W =
[[-21  17   6  -6 -11   0]
 [ -6   9  16  -1 -15 -10]
 [-25  14   2 -10 -10   1]
 [ 41 -17  27  18  -2 -21]
 [ 34 -35 -29   7  27   7]
 [-19   7  -8  -7  -2   7]
 [ 32 -23  -8  11  17   0]
 [  6  -8 -14   1  10   6]
 [ 20 -19 -12   5  14   2]
 [ 15  -1  22   9  -4 -11]
 [ 25 -18  -6   9  12   0]
 [ -8  -2 -27  -5  12  16]
 [-18  17  19  -4 -19  -9]
 [ 18 -15  -3   5   6  -4]]
Rows and columns are counted from 1.
(1, 1)	-21
(6, 2)	7
(2, 6)	-10
(9, 4)	5
(10, 5)	-4
(8, 2)	-8
(1, 5)	-11
(8, 5)	10
(2, 4)	-1
(10, 1)	15
(7, 5)	17
(10, 4)	9
(8, 3)	-14
(7, 3)	-8
(10, 2)	-1
(4, 4)	18
(11, 3)	-6
(12, 2)	-2
(9, 5)	14
(3, 5)	-10
(5, 4)	7
(3, 3)	2
(11, 1)	25
(4, 2)	-17
(14, 5)	6
(8, 6)	6
(13, 6)	-9
(1, 4)	-6
(4, 3)	27
(11, 6)	0
(2, 1)	-6
(7, 1)	32
(5, 5)	27
(6, 6)	7

A =
+1.78,-2.10,+1.86,-0.46,+2.44,-1.09
-1.87,+0.73,-0.33,-1.62,-1.93,+0.39
-1.33,+2.40,-1.75,+0.90,-1.41,+1.48
-2.64,+4.49,-3.46,+1.82,-3.31,+2.50
-1.17,-0.91,+5.21,-2.94,+2.17,-0.42
+0.49,-1.11,+1.35,-1.09,+0.96,-0.83
-0.53,+1.02,-3.40,+1.40,-2.36,+0.54
+4.49,-6.58,+5.16,-2.89,+4.93,-2.95
+3.00,-4.89,+4.28,-2.63,+3.88,-2.54
Rows and columns are counted from 1.
(1, 1)	+1.78
(1, 3)	+1.86
(7, 2)	+1.02
(4, 1)	-2.64
(7, 6)	+0.54
(9, 6)	-2.54
(2, 2)	+0.73
(8, 5)	+4.93
(6, 6)	-0.83
(3, 5)	-1.41
(2, 6)	+0.39
(4, 4)	+1.82
(6, 3)	+1.35
(5, 1)	-1.17
(8, 2)	-6.58
(4, 3)	-3.46
(7, 4)	+1.40
(7, 3)	-3.40
(9, 4)	-2.63
(9, 5)	+3.88
(2, 3)	-0.33
(5, 4)	-2.94
(6, 5)	+0.96
(6, 1)	+0.49
(9, 3)	+4.28
(6, 2)	-1.11
(1, 2)	-2.10
(4, 6)	+2.50
